Where one turn sends some rows of the set: a few examples, then the rows asked:
daz: 5 18 0 -21 7 -8 2 -13 -6 -36 -59 -15 9 -22 -4 -53 23
Zuk: -10 -23 12 15 -25 -43 -22 -8 -7 -16 -6 16 28 24 35 11 21
mik: -5 -23 -36 -3 -18 24 12 21 -14 15 3 -26 38 -64 -1 11 -19
vak: -4 -30 -43 -12 -9 29 22 26 -9 15 -8 -23 52 -32 11 16 -15
Kunos: -14 50 -16 0 -2 -20 -12 -14 6 -37 -39 -9 20 -9 2 8 45
raro: 18 6 -43 -14 3 1 28 -4 21 23 19 6 18 -32 -35 -3 32
Vosap: 21 -28 -16 19 -1 2 -26 17 -9 11 30 23 40 -58 3 -4 12
ruze: 10 9 -44 -8 -6 -13 12 4 20 30 18 -10 40 -52 -25 -5 29
sabig: -22 37 -18 -10 14 -24 -24 -13 1 -30 -48 -5 29 -4 9 5 43
Sig: -23 40 -15 -5 7 -28 -13 -7 -4 -43 -39 -11 18 -8 0 8 48
zaki: 7 -24 -15 -1 14 21 -33 -2 -18 6 25 36 46 -37 -4 -15 7
Talok: -4 4 1 -4 -7 3 -24 5 -14 -6 -27 -27 -20 13 -9 59 10
kul: -7 -36 -5 15 -18 -40 -14 5 -4 -14 -14 7 19 31 40 17 27
Delik: 13 -13 15 -30 -14 19 -1 6 -15 -12 -26 -35 -43 -1 -18 -4 -12
logak: -7 -21 -41 5 -23 29 -2 11 -19 17 6 -32 47 -55 -8 19 -8
lofol: 3 7 10 -7 -22 6 -22 11 -13 -4 -24 -37 -8 10 9 60 3
dadiz: 14 -52 8 -2 -31 -17 4 -6 -12 -18 -17 -4 1 21 26 -46 14
Mede: 7 -48 22 -9 -27 -32 0 -6 -21 -22 -12 -5 9 15 20 -45 14
vilin: 3 -33 -42 -5 -17 40 20 7 -20 18 -11 -28 53 -32 5 14 -6
tun: 16 -26 -6 5 20 13 -20 6 -16 2 15 42 43 -49 1 -11 1
gitis: 30 3 -40 5 5 1 26 0 15 22 7 2 26 -32 -45 2 35
sumu: 19 -9 21 -28 -30 23 -5 11 -15 -10 -24 -47 -25 0 -3 0 -14
Litaf: 15 -29 -18 5 -7 13 -27 3 -9 14 39 20 35 -56 5 -19 12
Kade: -1 24 0 -20 -2 -12 7 -10 -9 -47 -45 -21 0 -21 -13 -48 30
tufil: -1 1 6 -12 -12 2 -22 14 -20 -13 -20 -41 -15 12 6 58 17
Tizam: 18 -14 20 -31 -20 16 -1 15 -23 -18 -22 -49 -34 -1 -6 0 -1
ruto: -10 -31 10 9 -17 -50 -19 -1 -17 -18 -10 5 27 26 32 13 29
Keva: 26 2 -37 2 -9 -8 18 -4 10 28 8 -13 39 -58 -30 -12 32
Gif: 6 33 -2 -15 -10 -6 8 -8 5 -42 -45 -17 4 -21 -11 -49 25
leb: 11 -40 24 1 -35 -27 -4 -8 -13 -21 -11 5 14 14 19 -48 5

Mede goes to -> Sig
lofol goes to -> leb
Now find these:
daz goes to -> Talok
Litaf goes to -> ruze
gitis goes to -> vilin

Where one turn sends some rows of the set: a few examples, then the rows asked:
Ruti: 34 -70 19 48 10 34 -4 13 27 -67 20 -40 26 13 43 -5 39 0 76 -14 43 31 35
 -9 -32 14 -36 25 30 11
gan: 13 -38 -16 26 3 36 5 49 45 -15 27 -19 27 41 79 -5 -13 -25 37 48 43 59 -2
 -21 23 31 11 16 -19 -29
Fol: -4 -29 -6 26 -3 40 -2 41 31 -16 15 -17 39 39 70 14 -6 -43 32 41 50 60 2
 -30 31 14 8 21 -21 -13
rim: 2 -65 -29 17 5 50 50 54 36 -2 1 -52 54 -30 54 -24 7 -6 2 -22 38 14 5 -27
 -6 42 -42 11 13 -8
Dofa: -22 -22 -34 13 1 46 45 67 -8 -30 40 -17 -8 65 75 -11 -17 14 8 -21 51 44
 20 5 -27 -37 8 7 19 15
Zabi: 30 -63 31 14 -22 36 54 38 6 15 9 -33 -40 8 40 21 16 -21 -16 8 55 17 28
 -23 17 -10 15 -6 -8 0
pakuv: -5 -18 -9 43 -54 -6 21 26 0 -6 46 -51 -31 -25 32 -28 -34 -16 41 -17 52 7
 3 14 10 -25 -24 31 5 6
seman: 1 -29 -15 38 -53 -7 18 33 28 -12 47 -59 -35 -15 38 -18 -36 -12 39 -9 32
 -14 1 17 5 -36 -22 21 5 18
Sivem: -25 -10 -11 40 -45 21 19 28 24 0 41 -49 -17 -33 38 -43 -35 -6 34 -9 58 4
 0 38 -6 -17 -30 16 15 8
Zizu: 8 -36 -6 14 0 34 8 30 32 -17 18 -10 37 33 60 -4 7 -34 20 45 49 69 9 -21
 21 26 16 16 -25 -22
Tafo: 5 -31 -38 43 -49 8 4 15 37 -11 41 -52 -31 -21 34 -24 -33 -6 32 -6 37 1
 -4 37 -11 -22 -24 19 7 17
fekar: 31 -69 10 52 9 18 -8 19 13 -55 17 -25 26 24 45 12 47 0 68 -30 48 22 30
 -23 -45 26 -16 18 5 3
kise: -1 -68 -9 19 7 42 54 44 32 6 -4 -59 55 -18 51 -35 5 1 5 -27 40 17 0 -28
 -5 39 -46 17 3 -4
luku: -7 -18 -14 36 -42 -11 18 14 24 -5 48 -61 -25 -52 55 -11 -17 -11 32 -17
 40 1 15 16 4 -12 -23 25 -7 -1
sovi: -11 -40 -3 22 -6 70 31 68 -13 -31 35 -13 -16 45 72 -6 -23 13 34 -23 40
 63 29 24 -48 -31 -16 -4 24 19
tiv: 39 -50 23 14 -30 37 44 46 10 25 21 -42 -24 13 39 30 8 -11 -26 -7 43 4 33
 -26 20 -5 15 -11 -5 3
ropo: -16 -35 -20 13 -14 63 23 51 -10 -27 38 -9 -15 69 73 -13 -24 -9 19 -26 46
 60 18 18 -32 -26 10 -2 35 9
mubi: 36 -52 14 56 1 23 -6 27 23 -55 23 -37 23 0 26 1 45 3 73 -29 32 28 51 -9
 -33 18 -25 20 31 7
Tuvu: -9 -36 -23 19 9 52 20 58 5 -36 43 -16 -5 71 82 -8 -33 -8 18 -42 51 50 21
 9 -33 -23 2 3 40 22
Buvo: 33 -58 12 5 -23 45 43 51 -4 21 9 -36 -26 9 53 26 9 -13 -24 3 42 8 39 -29
 16 -4 1 -18 -9 -14
tezi: -8 -69 -23 17 -2 56 51 44 34 7 -12 -63 37 -10 45 -34 11 1 6 -23 13 18 16
 -28 -12 37 -46 13 -3 -8
fopum: 36 -50 9 61 -14 13 -15 5 19 -64 19 -35 24 16 26 14 22 -11 65 -4 34 24 48
 3 -28 38 -21 14 20 10
rop: 25 -64 24 47 -9 9 10 8 28 -54 21 -32 21 5 40 -13 42 4 73 -24 42 28 34
 -15 -42 22 -24 26 45 0
munil: 45 -61 17 55 -10 13 10 -13 9 -59 24 -31 11 22 43 -4 24 3 69 -5 50 32 38
 -15 -40 17 -34 27 32 4
fider: 13 -27 -20 47 -57 9 24 28 13 -12 45 -47 -36 -40 33 -26 -36 -12 33 -10 38
 -10 12 15 1 -17 -31 26 4 10
Vabef: -24 -33 -18 30 -4 52 24 72 -1 -37 38 1 -10 58 77 -6 -29 -9 27 -22 38 58
 32 0 -46 -23 0 -8 29 20
diz: -2 -28 -8 31 1 34 -4 51 26 -7 13 -16 37 36 64 6 -3 -29 31 44 47 67 10
 -21 26 25 15 14 -17 -21
zodus: 1 -57 3 20 -5 62 37 58 -9 -32 48 -11 -1 74 69 7 -31 19 19 -33 51 38 30 7
 -29 -32 -12 3 38 13
Tekug: 1 -63 -21 21 2 62 56 44 42 6 -2 -62 42 -19 53 -21 12 2 12 -17 35 11 -16
 -25 3 38 -40 17 -8 0
Fet: 37 -46 29 -5 -38 39 42 50 3 19 20 -37 -19 14 34 18 23 -15 -21 -8 44 6 29
 -25 16 -7 11 -7 -6 -6

luku goes to -> Dofa
rop goes to -> seman
kise goes to -> tiv
Now find these:
Sivem goes to -> zodus
pakuv goes to -> Tuvu
munil goes to -> Tafo
gan goes to -> tezi
Tekug goes to -> Buvo
Ruti goes to -> fider
rim goes to -> Fet

Where one turn sends some rows of the set: a few examples, then the rows asked:
mif: -34 -37 30 9 -37 -2 -53 9 43 -45 -34 50 -46
bevi: 11 -9 43 20 -24 37 -67 6 33 -17 -30 -11 -48
pivub: -26 -20 83 -4 13 -10 21 11 6 -4 -9 36 -42
tugam: -18 12 58 12 1 6 27 12 -2 5 -2 35 -65
ren: -6 1 16 -2 14 -13 -49 -22 -35 -17 -9 41 -19
niru: -24 -17 85 2 8 -11 18 21 12 -3 -9 35 -45
miv: -25 -19 21 30 -29 37 -53 29 -12 -22 -16 -20 -24
febi: -48 -18 37 39 -34 29 -53 -14 -23 -35 -26 16 -9
buvut: -18 8 54 5 5 7 30 2 -8 3 -2 35 -62
beso: -22 -22 79 -7 14 -8 21 14 6 -3 -8 30 -43
bugal: -16 9 54 7 3 8 28 9 -5 5 -1 31 -64
piti: -16 -56 7 -24 -17 10 -42 3 28 -41 -25 19 -44
dinik: -21 -18 82 -1 10 -10 19 25 12 0 -7 31 -46
pur: -34 -9 33 47 -39 31 -59 31 -5 -25 -21 -4 -24
sas: -27 -55 15 -20 -19 6 -42 -17 23 -46 -31 37 -37
Seg: -14 26 36 34 -9 -23 -64 13 -7 -14 -12 57 -30
kulim: 12 11 10 5 8 -10 -55 34 -12 -4 1 14 -38
redu: 9 0 5 -10 18 -7 -49 3 -30 -9 -1 18 -27
falo: 15 -20 35 2 -13 43 -60 -12 20 -19 -29 -18 -42
Negu: -17 15 32 20 0 -20 -57 -18 -24 -20 -14 60 -20
dube: -36 -46 26 -3 -30 0 -48 -14 31 -49 -35 52 -38
pom: -26 -29 17 18 -20 40 -47 6 -25 -25 -16 -19 -16
Nuro: -22 9 58 9 4 6 29 -2 -8 3 -3 39 -61
Borob: 5 -24 39 -1 -11 41 -58 -41 9 -25 -33 -4 -33
tok: -11 -4 61 32 -31 28 -70 -31 27 -28 -42 23 -35
sefi: -23 -37 23 3 -35 1 -53 29 49 -39 -29 32 -52
tuli: -2 -1 57 34 -33 31 -71 -4 37 -23 -37 9 -44
gofot: -38 -28 25 22 -23 36 -48 -16 -31 -32 -23 0 -9
gada: -7 -16 52 15 -20 33 -62 -50 12 -30 -39 17 -29
tibib: -23 11 61 13 0 5 27 2 -5 2 -3 42 -62
rafiz: -27 -18 85 1 9 -11 19 14 9 -4 -10 38 -43
sut: -21 13 60 15 -1 4 27 8 -2 3 -3 39 -64
Gulis: -46 -9 41 52 -41 26 -59 9 -10 -31 -26 13 -17
ser: -14 -47 11 -12 -25 9 -47 26 41 -37 -25 17 -52
Lop: -20 -21 80 -6 13 -8 21 21 9 -2 -6 27 -46
nasu: 1 24 24 27 -6 -18 -63 39 -1 -7 -5 33 -39

febi goes to -> gofot
buvut goes to -> bugal
Now find these:
gada goes to -> Borob
nasu goes to -> Seg
rafiz goes to -> pivub
dube goes to -> sas

